Read these off the matrix that follows. Indices start at 1.
1) The entry in row 3 and column 2?
2) The entry in row 2 and column 1?
3) The entry in the top-left corner?
4) The bottom-left entry?
5) The bottom entry of the column that holds the largest entry?
6) The entry at row 3, column 1?
7) The entry just left of the largest entry?
8) The entry just left of 150?
[[140 106 115 145 151 124 122 127 113 122 115 146 146 126 134 113]
 [130 147 143 115 130 110 114 113 130 122 108 135 131 143 136 144]
 [104 135 110 149 151 132 119 111 136 119 134 137 117 153 140 151]
 [152 114 111 145 129 113 127 141 130 125 116 124 154 148 136 103]
 [120 128 123 136 120 135 142 106 150 119 121 122 152 112 138 136]
 [147 149 144 103 114 133 135 122 145 137 128 144 137 115 111 146]]
1) 135
2) 130
3) 140
4) 147
5) 137
6) 104
7) 124
8) 106

Questions about the matrix below.
1) The bottom-left entry?
2) The largest entry in the last column?
3) The top entry of the column that holds the largest entry?
4) The first entry on the main diagonal?
5) The 3rd entry on the main diagonal?
6) The entry directly below 107?
7) The 1st entry on the diagonal from the top-right corner?
[[126 110 150 130 141 136 116 135 107 108 126 105 123 142]
 [115 141 110 132 141 120 125 140 140 129 131 143 124 112]
 [118 131 120 129 134 133 134 129 130 129 134 136 134 114]
 [112 130 105 136 146 112 103 138 148 131 148 145 118 117]
 [141 118 151 114 146 139 150 114 131 116 111 115 117 122]
 [136 120 139 138 134 146 119 147 129 120 134 127 116 138]
 [147 125 113 143 106 128 127 148 106 131 145 113 142 134]
 [134 142 125 123 114 111 123 128 114 143 118 113 146 128]
 [139 120 131 130 125 103 121 115 125 113 140 117 125 147]]
1) 139
2) 147
3) 150
4) 126
5) 120
6) 140
7) 142

Questions about the matrix below. Counting starts at 1.
1) Read off the top-right entry.
2) Read off the entry directly below the smallest entry.
3) Read off the entry just right of 107.
4) Read off the entry in the top-left corner.
5) Read off the entry at row 2, column 1.
6) Read off the entry in the bottom-left corner.
7) Read off the maximum.
8) Read off the entry in the bottom-right corner.
[[129 149 128 123]
 [111 115 118 114]
 [143 133 120 139]
 [123 145 120 119]
 [121 108 138 123]
 [126 118 106 126]
 [123 121 107 123]
 [143 126 114 140]
 [128 106 134 127]
 [145 145 112 138]
 [133 127 103 130]
 [130 122 104 129]
 [139 135 141 133]
 [125 114 145 125]
 [134 145 116 128]
 [129 117 105 130]]
1) 123
2) 104
3) 123
4) 129
5) 111
6) 129
7) 149
8) 130

Questions about the matrix below.
1) What is the smallest entry in the first column?
2) What is the first entry of the largest entry's row?
3) What is the first entry on the main diagonal?
4) What is the 2nd entry on the main diagonal?
5) What is the last entry, reading row by row?
6) What is the entry just right of 125?
7) What is the entry directly below the largest entry?
8) What is the top-right entry?
[[129 135 107 129 137 137 127 138 134 124 127]
 [119 124 130 116 124 110 122 114 128 137 130]
 [114 131 120 131 129 123 124 109 135 148 110]
 [130 118 158 119 118 112 140 131 110 112 150]
 [123 128 114 124 123 133 106 117 145 140 107]
 [134 114 151 121 121 131 134 130 116 110 139]
 [130 131 131 129 121 139 124 125 103 112 132]]
1) 114
2) 130
3) 129
4) 124
5) 132
6) 103
7) 114
8) 127

Questions about the matrix below. Rows and columns are numbered from 1.
1) What is the entry directly below 126?
2) What is the entry at row 1, column 3?
3) What is the entry directly below 139?
4) What is the entry in row 2 and column 3?
5) What is the entry in row 3 and column 3?
6) What is the entry at row 3, column 1?
7) What is the entry in the bottom-right corner?
8) What is the entry in the top-right corner?
[[116 134 135 116 142 130 115 129]
 [117 140 112 113 115 123 128 151]
 [150 122 134 121 145 110 105 143]
 [143 131 133 140 134 141 105 118]
 [137 110 122 119 129 121 127 132]
 [125 131 143 126 152 130 132 117]
 [138 136 140 152 139 134 102 108]
 [127 107 110 115 114 133 145 129]]
1) 152
2) 135
3) 114
4) 112
5) 134
6) 150
7) 129
8) 129
